Each row is where one point has got to under a steady rotation. How many ticks took it there?
The counts run from 0 to 197.
[  1   2 -13 -13   6   2 -11  -1 -11   8 -15  -5  13  14 -14 -17   4  25
  -1  16  -9  -7  -9   2  17 -26 -16   2   5   1  12  16   6 -12 -15   0
   3   4  -4  -9  -7  -3   6  16  -1   1   4 -14   1   0  -4]	93
[ -3 -14  -9 -14 -12  13  -3   8  -5  -5 -32   0  14  26  -7  -8  -3 -13
 -19  -4   0  -4 -13  11 -15  -3   8   4  -2 -12 -10  21  22  -4  -6  14
  -8  -1  -3  -8  -2  14   5  15   1   3  -2  -4  -2   8   6]	103
[ -8   6   7  -6  -8  -5   9  -1 -11  -3   6  16 -13   0 -14 -10  10   7
   3   0  -8  15  -6  -4  14 -11 -15 -13   1   9 -17   6  -1  -4 -17 -14
  -3  12  15  -4  -8 -25  -9  -9  -5   6   8 -20   2  -7   0]	49
[  8  19   8   9  10  -7 -21  -4  17 -16  20   1  -1 -16   4   2   4  14
  21   0  -7   6  22 -13  -3  -3  10   3  11   4   8  13 -13  -9   5   5
   5  -1   0  13  -1  -5   6   7 -25  -2  -3  12  11 -17  -2]	170
[-14  -7   7  13   4 -18  13  20   9 -20 -13   7  -1   4   5  -5   0 -15
 -13  -2  10  16   9 -11   0  10  -6 -12  -1  10 -24   2  -2  12   6  12
 -10 -16  -7   5   7  -2 -18 -11  -5  11  -3   4  -4   4   0]	17
[  1  -4 -15  -4  -7  -1 -10   6   1  21   7   6   2  -5  13 -21   6  -8
   2  -2   4  13  15   0  16  -7 -20   3  -9   8 -22  13   2   1 -15  -8
 -11  -4  -3  -4   3 -16 -13  -7  10  17  -2 -12  -1   2  -7]	55
[  5 -14  -4   2   6   7   0 -14   7  -6   6  -9   0   1   1   2  10  13
  17   7  -2 -13  -5  -3 -16 -23  -2   1  13   9  12  16 -15 -14  25   7
  -7   7   4  22 -12  20  20   6  -7 -12   4   7  -1   2   8]	118
[  0  -2 -12  -8 -15  17  -1   8  -1   0 -31  -7   6  15   4  -2  -1 -10
 -17   2   6  -7  -8  13  -6 -10   1   9  -8  -8  -2  26  18   3   6  10
   1  -7 -15  -6   2  12   4  11   9  -1  -2   8  -2  15   4]	104
[  3  -6  -9   2   0  12 -10   1  10  -7  -8 -10   6  16  11  11 -11  -8
   6  -7   7  -4  14   4 -18   1   5  15   7 -14  16  -8 -10  -3  15  18
   7  -5  -5  -4   4  19   9   8   1  -5 -21  23  -1  20   3]	123
[ -6  -8  -8 -12 -13   2  -6   0  -5  12   7  14  -1  -2   8 -20   5 -13
   4 -11   0  21   8   0  13  -1 -17   0 -13  -1 -31  10   3  -5 -10  -4
 -15   5   4  -8   4 -18  -6  -9  -1  11  -5 -19   0   4  -2]	56
[ 14 -28 -16  12  -6   9  10  -2  -3   7  -4 -14   8 -10   6  -5  -3 -13
  10   1  18   2  -7  -4   0 -14 -20   0  -1  11 -13   7   1 -10   0   2
 -20   6  -1  -1  -7  13  -8  -6   6  -2   7  -5  -5  15  15]	107
[ 10  23   6   1  -8   4  -1  -5   0   4   1  12 -14 -24   0  -6  23  -2
   5   6  -1   6  -3  -1  10 -14   0   3  -9  16 -14  31   5   0  -5  -3
  -4  -1   5  13  -5 -18  -8  -2 -10  -3  10   4   5 -15   3]	196
[ -5   4   9 -13  -6   0  -9  -2  -9  27 -12   0  -5 -14  -2 -30  21  12
   5   0   3   9  12   3   0 -19 -13  13  -9   0 -12  24   1  -5  16  -3
  -4 -13  -4  16   2   7   9   6 -11  -3   4   4  11  -2  14]	66
[  3  16 -10   7  -2   2   4  -3  12  -2  19   4 -12  -6   8   0  -3  -2
  -1  -6  -2  14   8  -2  26 -10 -16  -7  -2  14 -17 -12 -10   2  -9  -8
  -1   4  13 -13   1 -28 -22 -17  11   9  -2  -6  -9   5  -9]	185
[  4   4  -7  -9   3  -6  -3   0  14 -18  -6  22   4  19  -5  -1   0 -19
  -2   0 -10  17  -9  10   6  16  -4 -10 -11  17   1   7   0  -8 -18   1
  -6  -8  17  -8  -7 -11   2   4 -14   7 -17 -10 -10 -16  -6]	5
[ -3   3   9   4  -4  -6  15   6  11 -23 -16   8 -13  10   0   6   1 -13
 -18   2   6  13  -6   9 -15  11   5 -10 -15   4  -9  21  -1   4  14  10
   1 -18   9  12  -8   6   2   2 -19  -5 -12  12  -9  -5   7]	155
[-20 -20  23 -10 -13  14   6   9 -11   9  -9   1 -12   2 -19   0   4   0
  -6 -10  11  -1  20   4 -17  -1   3  17   2  -8 -10  -1  -2   2   1  -5
   6  19   1   1  10   1  -6 -15   9   0   5   5   6  13  13]	70
[ -3  12  -6  -3  -1  -8   2  -1 -12   8  12  14 -12 -12  -3 -18  13   8
   6   6  -6  15   2  -1  24 -17 -20 -11  -3  13  -5   9  -1  -6  -6 -17
   0  -1   7  -5  -4 -27  -7 -11  -1   2   5 -18   1  -3  -2]	48
[  5  -1   2   5   0   8   5   1  -2 -35 -14   2   3  14 -15  21 -12   0
   3  -1  -3   4  -7  -3 -20  -5  12  -8  13  -9  22  -7  -2 -10   5   3
  12   6   7  -6  -3  15  10   7 -11 -16  -6  13  -5   8   8]	129
[ -3 -24   0  15  12   3  10  15  11   4 -19 -23  15  11  -2  -6  -8   7
 -15  16  20 -16   9 -10  -8 -12 -19  10   5   8  -7   8  -5  -5   5   7
   4  -5 -15   6  -3  20  -5   8   1   5   0   5  -1  19   5]	113
[  5 -13  -9  -6 -15  22   4  -3 -17   6   1  -4  -3   5 -17  10  -5  -6
   8 -11   8   9  -5   5   0 -10 -12   6   3 -10  10 -17   5 -13 -19 -14
   2  21  12 -24   0  -4  -9 -10  14  -8   3  -6  -7  19   7]	89
[ 12  -6 -18   6  -8  16   3   9  -8   9 -25 -13  10   2  15  -9   3  -6
 -14   6  11 -13  -9  10  -5 -20 -12  10  -7   1  -1  23   8  -3  11   8
  -5  -6 -19   1  -3  18  -7   7   9   0   6  10  -1  19   2]	105
[ -8 -22  -7 -11  -9   7 -12   3  -7 -18 -22   8  16  21 -13  -9  -2  -3
  -5   2  -5  -2 -15   0  -9  -7   2 -11  -4  -6 -17  15  15 -15 -18  12
  -8   7   4  -7  -9   8   6  11  -4   7   2 -14  -3   2   6]	102
[  1  32   5 -15 -14   9  -8  -9   2 -19   9  24 -12  -5  -3   7  12  -5
   1  -3 -20   9  -4   6  10  -4  19  -3  -1  -2  -5  25   8  -2 -12   1
   7   6   8  -1  -5 -22   1   0 -11   0  -2   0  -5 -14  -8]	188
[ -9 -12  26   7  13 -24  -4  12  12 -11   2  15   1  -3 -11  -4  11   4
  12   4  10  12  21 -22  -3   6  -6  -5   2  17 -10   5 -10   0  -8   2
  -3   3   4  14   3  -5  -2  -4 -22  10  -2  -4   7 -17   4]	23
[ -8  -5   8  20   7  -5  14   3  21 -21   9  -3 -14  -4   9  16  -8  -7
  -4  -6   8   7  19 -16  -3   6  -5  -7   6   8 -24 -13 -14  11  13   9
   0  -2   3   2   1   0 -16 -17   2   3  -4  12  -4  20   2]	166
[-17  28  11   0  12 -13 -13  12   7  -7  -2   4  -4  -1   2  -5   7  17
  -2   8  -9   1  28 -11   0 -11   4  -3  16  -3  12   1  -5   9   6   4
  18  -3 -18   1  10 -14  -4   4  -3  11  -5   9  13   1 -16]	34
[ -8  20   2 -11 -11   1 -10  -8  -6   0  11  14 -19 -10   5   3   1 -14
  14 -19 -11  29  12   3  -1   0   2  -2  -1 -10   7 -15  -7  -1   3  -7
  -1   2  12 -17   7 -20   1 -19   1  -5 -14   9   3   1   2]	38
[  6  30  -9 -10  -4   0  -2  -4  -7  19   7   5 -12 -17   9 -14  17   2
   6   2  -2  17   5   7  20 -17 -20   5  -6  10   5  12  -2  -4  -4 -17
   5  -3   3  -7   3 -25  -5  -3   0   1  -7  -6   6  -3  -7]	47
[ -5  -9 -10  -2   3   1  -1   8 -11   1 -23  -3   9  21 -13 -22  -5  18
 -13   9 -11  -5  -8  -3  16 -19 -25 -11   3   4  -4   1   5  -7 -13   3
   0   5  -1 -18  -7  -1   4   9   9   5   4 -16   0  12  -3]	94
[ -8 -25   5  11  15  -2   0   2   5 -22  -6  -5  13  14  -7   8  -4  16
  10   9   3 -17   2 -22 -11  -9  -2  -9  20   4  -1   0  -8  -9   5  11
  -5  12   0   2  -6  19   6   3  -6   0   7   0  -1  11   5]	120
[  7   7  17   5   3  -2   5   7   1   0  -3  13  -7 -20 -10  -9  16   5
  -2  10   3   0  -2 -11  14 -16  -1  -3  -1  20 -17  28   6   3 -12  -6
  -6   1   5  17  -8 -20 -18  -4 -13   2  17  -6   4 -17   2]	197
[ -9  13  14  -1   0  -8  -2  18  -7 -12 -12  14  -3   4 -20  -4  -7   3
 -12  -4   0  19  17 -11  10  -1  -7 -10   6  -6  -2 -13  11  -1 -25  -5
  18   9  -5 -21  11 -19 -17  -2  -3  10  -2  -5   8   3 -11]	43
[ -1 -32  -8   7  -4   9   7   0   8   3  -7 -11   1  15   5  -2  -6 -15
   2  -6  18   7   2   6 -14   5 -18  12  -1  -1  -9  -9 -15  -6  12   4
 -11  -2   9  -2   1  17  10  -6   4  -4 -15   6 -12  21  14]	115
[ -4  13  15  -5   4  -7  -7  -2   5 -25   1  17  -8  10 -20   6  -5   9
  -2  -3 -17  15   9  -1   4  12   7 -11   3   0  -6  -7  -1  -3 -22  -1
  16   5  17 -12   1 -18  -2   3 -19   7 -13  -1   1  -9  -2]	180
